(in the rows, 128 means zero)
A single turn carries every row of the set below to another of its rows. Some are shown first; where does it send the rows asked next?
Q_267: [143 140 161 161 114 131 136 135 112 130 101 122 102 128 119 104 110 107
 115 127 103 159 135]
Q_522: [132 135 126 137  91  82 133 138 136 114 115  97 121 145 100 110 126  99
  97 127 129 144 116]
Q_383: [127 143 158 147 102 124 123 136 123 147 107 130  95  98 126 104 121  98
 136 112 105 120 155]
Q_170: [127 145 155 148 103 117 122 128 113 134 112 130  92  90 125 107 106 104
 143 109 112 117 137]
Q_144: [134 116 121 132  98  98  97 144 124 152 123 105 100 113  84 140 136  99
 105 125 148 125 146]
Q_429: [130 125 145 139 116  94 115 135 116 133 129 113 140  98  83 153 129  95
 107 128 119 122 119]
Q_369: [126 137 131 133 117  85 123 135 119 121 121 117 130  96  77 140 124 110
 121 127 129 107 131]
Q_229: [137 129 126 148  97  90 132 130 135 107 128 105 120 146  94 106 126  95
 100 142 124 144 118]
Q_798: [135 127 136 138 117  87 113 137 119 132 140 108 131 101  83 146 131  97
 120 130 133 110 122]
Q_140: [130 150 153 148 109 121 126 125 118 134 100 120  97 105 119  91 101 125
 123 114 108 143 133]
Q_119: [136 145 162 147 101 122 119 129 116 142 107 133  89  95 125 112 110 110
 141 110 115 127 145]
Q_566: [128 124 115 138 114 103 111 129 144 111 129 126 102 147  99  91 113 107
  96 127 115 131 141]
Q_579: [137 132 108 159  93 100 121 154 117 129 129 101  91 146 102 146 143  93
 110 124 108 143 122]
Q_503: [139 140 173 153 104 117 121 145 114 149 106 133  96 105 125 126 118  96
 151 123 113 130 133]
Q_417: [130 123 120 137 117 104  98 144 125 150 123 122  96 106  90 145 138  95
 107 126 151 116 139]
Q_574: [132 131 119 161 104  98 114 157 122 137 138 116  85 141 109 153 151 100
 113 131 130 141 121]
Q_115: [134 121 110 137 118 101 108 114 148 112 122 122 102 129  86  98 114 113
 102 120 117 122 125]
Q_292: [127 137 110 148 119  96 121 130 128 101 129 128 103 122  85 125 115 120
 126 118  89 111 131]
Q_751: [135 126 114 162  87 103 115 143 118 126 143 108  89 149 100 138 145 102
 109 136 120 145 121]
Q_667: [136 125 169 162  94 133 126 137 102 137 112 136  92 137 120 122 121 104
 117 124 122 152 146]
Q_575: [130 133 171 147 109 112 119 143 116 150 106 133  98 104 120 130 111  94
 150 123 117 119 124]
Q_608: [138 123 113 144 121  97 112 130 130 106 141 122 105 118  90 131 120 109
 129 105  91 111 140]
Q_42: [133 116 117 135 105 110  91 148 118 153 128 111  98 124  88 140 135  92
  95 117 136 124 145]
Q_946: [145 139 164 157 108 133 137 134 113 127 101 127 100 123 123 110 110 108
 132 124 102 151 142]
Q_803: [137 129 168 155  92 136 121 137 111 139 106 136  92 132 125 113 118 110
 128 121 120 149 148]
Q_287: [127 123 121 150 108 103 113 119 124 109 139 137 107 109  92 147 124 111
 121 105  91 111 122]
Q_981: [143 121 110 158  93  98 117 150 127 130 132 111  82 142 103 144 148  87
 114 125 123 145 131]
Q_832: [133 123 167 154  99 136 133 133 123 142 103 137  93 131 128 121 127 101
 120 119 117 139 158]
Q_464: [139 148 165 145 110 122 127 128 120 138  95 122 102 104 120 102 103 122
 131 120 111 141 140]
Q_403: [126 137 167 151 103 118 126 150 125 154  97 128  99 111 123 126 126 102
 150 125 102 125 134]
Q_398: [134 129 134 134 115  82 114 145 121 130 126  99 130 104  76 150 124 109
 126 125 115 116 131]
Q_371: [141 129 130 147 100  80 132 142 143 112 123 103 118 150 101 117 134 103
 108 130 123 154 115]
Q_744: [138 141 168 158 115 126 141 136 126 139 100 125 101 126 124 118 122 115
 123 123  93 148 143]
Q_258: [133 117 120 130 110  94 109 123 149 110 129 120 109 136  95  96 118 116
 101 107 123 131 140]
Q_304: [135 131 181 148  97 121 115 146 116 154 100 132 101 124 121 120 120 111
 137 127 127 143 134]
Q_761: [129 134 136 148  98  87 127 147 132 117 135 108 117 154 109 115 133 101
  98 141 133 150 124]
Q_941: [134 114 122 142 108 106  88 143 126 156 134 110  97 124  89 140 138  98
 103 134 143 127 129]
Q_520: [134 129 121 146 119  89 118 132 130 108 137 126 107 123  93 144 123 109
 127  99  92 108 120]
Q_714: [127 150 168 146 104 118 131 130 125 143 101 119 108 105 122 100 118 125
 120 114 106 138 150]
Q_165: [127 117 122 138 104 115  88 139 123 160 125 110 103 112  94 138 136  98
  89 126 136 137 129]
Q_961: [133 131 113 149 116  95 114 120 126 109 143 124 105 108  87 136 126 119
 128 109 104 107 122]
Q_313: [122 114 119 130 106 102 102 112 151 118 119 131 106 127  97 102 109 110
  98 116 113 124 120]
Q_699: [127 130 131 143  91  89 131 131 139 111 123 106 126 137 108 109 122  88
 101 138 113 147 105]
Q_508: [132 119 110 130 110  98 110 120 149 113 121 125  97 135  99 101 115 102
 100 102 120 119 132]
Q_214: [130 128 144 129 114  83 112 142 117 133 130 107 138 111  80 147 126 106
 110 116 128 114 128]
Q_306: [128 129 110 163  82 109 114 142 119 129 139 110  89 135 114 138 144  92
 105 128 110 149 117]
Q_114: [128 123 180 149  95 119 111 143 110 158 104 137  95 125 117 133 119 112
 132 126 132 138 130]
Q_363: [121 128 177 144  88 120 127 141 123 153  94 130 105 122 122 125 129 116
 134 124 126 134 142]

Q_566 -> Q_292
Q_42 -> Q_579
Q_304 -> Q_803
Now find these:
Q_170 -> Q_575
Q_287 -> Q_429
Q_144 -> Q_981
Q_941 -> Q_751
Q_363 -> Q_832

A single turn carries every row of the set below to another of its rows. Some are shown first; where does it send the rows asked next?
Q_137: [137 141 128 132 136 120 124 128 123 138 103 143 121 126 165 116 134 135
 108 131 123 123 151 130 133 115]
Q_389: [145 131 126 108 132  85 128 112 131  94 115 155 124 114 109 121 129 128
 104 131 120 141 138 125 119 121]
Q_236: [114 131 136 108 139 122 122 118 151 140 116 157 162 133 117 136 139 139
  96 153 129 133 144 125 119 122]
Q_413: [116  93 129 163 123 117 132 129 123 121 161 134 127 147 128 124 122 137
 131 135 134 131 154 122 127 113]
Q_502: [112 108 107 131 131 142 129 134 122 140 129 117 119 147 151 142 139 150
 129 133 132 145 150 122 131 140]
Q_993: [131  98 126 148 117 101 104 112 103 103 110 121 142 122 133 139 144 151
 129 117 116 145 154 121 141 128]
Q_960: [129 131  99 133 108 119 128 125 120 137 118 107 145 141 114 144 135 130
 131 117 123 150 137 135 156 122]
Q_105: [112 137 120 145 113 111 142 138 132 124 124 119 142 125 105 131 131 118
 146 153 103 145 142 128 151 127]
Q_443: [112 153 117 108 125 123 129 122 104 102 147 124 130 132 114 162 127 148
 103 130 131 140 154 137 113 139]
Q_513: [116 128 130 119 130 129 110 124 154 122 153 140 141 143 124 127 124 171
 133 132 111 135 111 117 123 116]
Q_911: [112 147 123 119 146 109 118 140 151  99 129 134 131 120 115 159 129 142
 128 107 131 133 149 142 117  97]
Q_157: [139 131 161 133 115 112 128 109 113 123 104 109 137 127 114 155 134 151
 131 124 138 116 163 136 101 120]
Q_365: [109 119 129 131 134 130 128 129 133 131 118 124 156 148 131 143 142 136
 135 147 110 163 147 113 121 154]
Q_567: [135 148 128 114  95 114 122 128 126 134 109 133 133 116 144 155 129 144
 162 149 128 137 142 141 116 115]
Q_27: [124 137 125 118 138 111 132 137 109  97 153 144 117 126 140 124 117 145
  94 147 119 139 155 141 128 138]
Q_202: [139 130 129  99 162 108 116 120 149  99 108 140 127 103 129 149 137 137
 123 126 127 145 147 131 126 118]
Q_973: [125 102 122 132  97 108 108 108 106 138 121 137 131 107 120 134 143 152
 140 138 111 141 158 118 117 132]
Q_802: [152 122 155 144 142 108 110 115 133 108 144 122 132 128 143 129 111 167
 117 135 135 123 145 119 131 101]
Q_78: [124 114 152 140 114 105 131 122 154 134 103 139 144 123 114 154 139 156
 132 131 141 111 148 112 107 112]
Q_412: [123 131 149 137 122 121 114 127 136 143 146 128 109 137 143 128 131 154
 151 110 147 138 138 133 145 118]
Q_928: [118 134 139 116 117 108 163 136 127 100 112 109 134 132 100 143 136 143
 103 136 125 120 141 129 134 108]
Q_249: [119 109 143 102 106 120 126 107 131 110 162 130 140 125 126 143 134 166
 141 147 115 128 126 127 108 108]
Q_918: [142 157 136 135 116 114 129 112  98 124 105 113 129 132 132 126 131 134
 106 117 128 121 156 136 125 115]
Q_729: [124 116 143 116 133 114 141 126 120 130 143 112 122 116 126 131 132 140
 146 169 128 129 155 150 158 125]
Q_272: [123 105 136 137 145 116 124 124 110 119 156 130 165 169 122 142 138 140
 124 129 127 142 145 131 125 121]
Q_241: [120 127 131 136  94 114 117 118 125 158 147 143 115 120 116 124 133 148
 152 127 127 134 144 125 123 116]
Q_339: [123 124 134 109  92 115 130 110 104  82 141 123 146 108 120 134 139 144
 141 150 126 134 136 132 128 116]
Q_16: [135 139 101 146 106 118 115 139 101 113 107 144 139 135 124 150 137 144
 139 138 127 131 136 122 104 123]
Q_346: [130 114 134 150 135 108 125 141 150 137 110 161 134 126 144 132 135 140
 130 131 125 111 144 125 123  98]
Q_613: [123 102 148 134 103 105 131  97 144 133 138 126 142 124 117 120 122 142
 123 149 147 144 155 111 142 136]
Q_657: [120 148 143 139 147 124 132 130 126 116 126 155 147 143 117 121 121 104
 123 140 118 137 147 135 120 105]
Q_637: [125 119 139 143 126 111 110 119 128 110 120 115 129 137 148 135 140 157
 127 101 144 146 139 119 161 127]
Q_158: [124 143 123 134 146 135  99 139 133 100 130 137 143 137 129 115 122 155
 140 133 118 146 119 133 142 131]
Q_349: [128 129 141 111 127  93 126 126 117 100 133 152 110 130 119 125 121 143
 119 138 122 134 156 151  88 128]
Q_457: [140 149 150 120 100  98 127 112 151 129 133 123 136 114 140 136 112 153
 135 137 134 130 137 126 142  93]
Q_391: [128 105 146 111 145 112 130 138 129 120 124 130 151 133 110 157 141 155
 114 151 118 115 150 161 117 105]
Q_494: [133 123 132 120 140  92 138 140 147 101 141 164 129 116 129 121 111 138
 115 148 115 145 138 125 144 127]
Q_873: [ 96 151 130 105 119 109 128 132 145 110 130 138 117 129 120 143 126 158
 112 123 139 134 155 135  94 126]
Q_352: [130 122 141 106 142 101 135 128 163 111 127 154 145 116 112 161 119 142
 147 140 121 150 135 121 132 127]
Q_121: [125 143 125 118 120 130 113 126 109  81 116 125 145 112 132 118 135 144
 140 147 133 149 134 132 145 142]
Q_294: [117 142 157 112 144 134 155 130 123 107 105 120 117 132 137 130 128 128
 126 151 126 141 156 129 119 130]
Q_300: [141 122 121 147 135 124 107 123 115 106 118 133 133 136 136 134 131 169
 104 138 140 128 141  96 110 134]
Q_880: [118 116 137 110 125 110 143 109 123 130 155 121 146 143 118 129 139 152
 104 144 152 127 142 119 157 122]
Q_242: [146 106 145 125 120 109 116 109 123 135 125 110 147 123 120 142 125 133
 153 143 127 151 158 156 147 130]
Q_2: [120 141 130 108 133 115 129 120 131 107 136 131 147 129  96 186 125 143
 143 125 128 143 143 136 114 124]

Q_339 -> Q_121
Q_802 -> Q_457
Now find these:
Q_494 -> Q_352
Q_993 -> Q_637
Q_365 -> Q_272
Q_928 -> Q_294
Q_918 -> Q_137
Q_613 -> Q_242
Q_873 -> Q_349

A single turn carries every row of the set below to another of its rows. Some are shown first; where does it send the rows asked next?
Q_433: [144 128 106 123 148 130 137 106 140 123 155 127]
Q_471: [153 125 146 114 134 140 137 133 100 117 132 142]
Q_59: [130  92 119 128 138 151 101 129 120 128 125 123]
Q_956: [145 122 137 115 163 132 128 100 132 130 110 134]
Q_438: [147 113 112 105 118 131 145 126 140 116 101 117]
Q_150: [139 114 101 129 110 141 155 124 119 125 112 121]
Q_640: [124  83 143 129 117 124 125 141 125 130 137 123]
Q_211: [141  94 150 112 146 122 131 124 134 136 100 127]
Q_852: [120 136 111 136 125 123 129 130 110 137 116 103]
Q_987: [112 106 116 128 137 124 134 108 100 148 142 138]
Q_580: [125 140 106 127 135 116 123 139 115 131 114 108]
Q_673: [141 109 119 123 140 131 133 112 156 155 113 121]
Q_954: [123 100 121 121 132 117 143 102  97 147 135 128]
Q_485: [151 121 107 111 120 133 138 129  97 135 110 118]
Q_68: [149 128 111 107 147 135 140 101 132 118 147 130]
Q_737: [145 113 129 133 118  98 114 117 133 114 123 147]
Q_220: [125 139 117 147 135 120 128 130 110 138 119 109]
Q_923: [130 142 107 131 132 110 138 125 104 136 121 110]
Q_20: [147 102 123 111 128 131 153 129 106 143 116 104]
Q_230: [149  94 128 114 120 144 161 124 137 129 128 121]
Q_84: [115 121 144 133 113 122 147 125 143 122 140 121]
Q_127: [145 130 114 108 136 135 130 100 132 114 152 121]
Q_181: [ 98 113 140 124 125 122 123 132 131 116 139 137]
Q_891: [139 103 116 129 131 103 116 125 127 111 119 156]
Q_690: [121 124 145 103 127 106 142 123 142 142 130 136]
Q_390: [124 113 129 124 169 118 137 121 147 135 112 131]
Q_364: [154 128 138 121 119 141 136 122  99 121 134 145]
Q_890: [131 103 115 139 123 103 104 121 132 116 123 140]
Q_999: [154 133 117 116 148 134 127 113 135 109 150 132]
Q_516: [135 106 130 136 129 106 111 126 132 113 120 154]
Q_651: [120 101 136 134 107 119 117 123 117 128 147 138]
Q_206: [142 115 129 118 172 139 118 117 124 135 139 138]
Q_362: [138 122 120 118 117 137 143 155 147 129 120 130]
Q_661: [148 101 148 107 163 134 134 127 127 130 137 129]
Q_474: [107 107 143 116 136 131 144 143 130 138 133 113]
Q_865: [135 105 117 118 141 149  96 124 115 127 116 132]

Q_474 -> Q_211
Q_673 -> Q_362
Now find these:
Q_68 -> Q_852
Q_923 -> Q_890
Q_891 -> Q_127
Q_84 -> Q_390
Q_987 -> Q_865
Q_150 -> Q_181
Q_651 -> Q_206
Q_737 -> Q_433
Q_661 -> Q_20
Q_471 -> Q_954

